Each path is a new rotation, seen through one point. The rows after it are directions, each followed by how far the rotation turns it, in degrees each step (0 if it stays put).
Each turn is a multiple of 5 degrees from 10 to 175, or 0.
Each row of a path follows its step; steps can be skipped.
Rotation 1:
step 0: [-13  -7   4  -3  -4  10  -5  -7   9   5  -7 -10   9  -5   5   2   0   7
  10 -10  10   8   1   7 -17   4  -5   7   4   9 -10   4  -5 -15  -8  11
   2  -6   6   4  -8  -4  -2  -6  18  -3  -4   9  15]
step 1: [ 11  -5  -5  -2 -11  11 -13   2   4  10  -2  -4  -7   6   5   3  -3  13
 -10 -18  -1  -2  13 -20  -1   2   0   8   4   1   0   9   2 -20  10  -2
  -6  -9   1   4  11  -1   5  -2   0 -11   4   8  -3]
step 2: [ -1   4  -4 -14   1  -7   0  -5   7   6   6  -5   4  -7  10  -9 -16 -10
  -9  -8   1  -8  11   2  -5 -11  -9   7 -10   2  -7  -6 -16 -18   6 -10
  -8   6  -5  -4 -11 -13   1  -6  -1   1  -7   8 -11]
step 3: [-15   0  -4  -1  12   7   0  12   2   6   7   1  -3  -6  -6  -2   7  12
  -1  -9  -3  -7  -3   2  -3 -21  -6   1   8   2 -25   4  -7  -9  12  -5
  10   6  -2  -4  10  -5  -4  -6  17   2   7  -1   0]
step 4: [  0   7   3  -6  -6   6   6  10   2   5  11  -6  21  -1 -11   2  -6  13
   5 -13 -13   8   2  -7   6   3   4  -3   1   8  -7  -4   4  -9  -2  -5
  -8   0   1   6  -3 -17   7  -8  -3   3  21 -12 -10]
step 5: [ -2  -3  13  -1  -5 -11   9  -1   7   9   3  -7  -2 -13   1 -11 -14  14
  -6   7  -2   0  -4   6  -2  -7  -8   4  -1 -14 -14   8   5  -7 -14  -6
  -2 -14   9 -10  -6  -8  11   6   3  -9   7  -7  -6]
step 6: [ -8   5 -20   6   7  -2   8   5   4  -2   2   3  -4  -7   1 -10  -8  -2
 -11   6 -13   7   4  -5 -18  -2   0   0  15   5  -9   4  -1  -3   4 -12
   1 -17   1  16  11  -5   5   6  -6  -5   0 -17   3]
step 7: [ -6  10  -8   9  15  -3  17 -12  -7  -1  -6   0   1   5  11 -13  -4  23
  -7  -5  -4   1 -10  -3   2   1  -1   3  -1   4   0 -10  -6  -1  -7   5
  -4   1  -6   3   2 -18  19 -11  -7   5   1   0   5]
step 8: [-11 -13   3  -4  13   2   5  10  -4   4  13   7  -3   9  14   0 -12   8
   9   1  -5   6   3   4  -8   3  -1 -11   0  -3  -6   3   2  -3 -18  14
   8  -1  -8   8   3 -11   9   7  10 -19   0   7  -2]
step 9: [ -4  -2  -6  -9  -6   0   7  11  -4   2   4   7  -4  -2  12   3  -5  10
  11   6  -4  -4  -2   0  -3  -3  26   0  -4   3   4  -2 -10  -9   3   0
 -12 -23   2   6  15  10  12  -6  -7  -4   2   8  -8]
step 10: [ -5   2  -8  -7  14  -2   6   1  20 -10 -11  -4  12   4  18  -3  -5 -10
  -4  -6   3  -4   1 -12   5  -9  10   5 -12  -8 -11   0 -14   5 -16   5
   0  -7  -3  -6   2   5   4  -7  -1 -10   6  -1   0]
step 11: [ -4 -16   5  10   6   7  -1  -1   5   6  -8   8  12  10  -8 -11  -4   6
   2   9  -1  -6   6  -6  -4   0   5 -11  -9  15 -19  -4 -14   1   5   1
   1  -8 -16  -6  13  -1  -7   6   1  -8   7   4   7]
[ 2  0 -3  0 -2 -2  2  0 -1 -3 -1 -3  2 -6  2  1  0  0 -2 -1  0  1 -2 -3
 -3  2 -2 -1 -3  2  3 -5 -1  3 -3 -1 -2  1  1 -4 -1 -1  1 -4  0  2  1  4
 -5]
140
[ 6  0 -3  4  2 -1  2 -4 -1  1 -3  1  1  0  4 -3  1 -2  2  1 -1 -2  5  0
  1  0 -5  0  1  3  1  1  1 -3  2 -3  2  1 -1  0  3 -4  2  4  1  2 -2  3
  1]
70
[-3 -4  2 -1  4 -2  0 -1 -3  1 -1 -3  1 -6  1  2 -4 -2  0  1  2 -1  0  0
 -1  2 -2 -4 -1 -4 -3  2 -1  0 -1  0  1  2 -1 -2 -2  1 -1  2  4 -1 -1  0
  6]
135
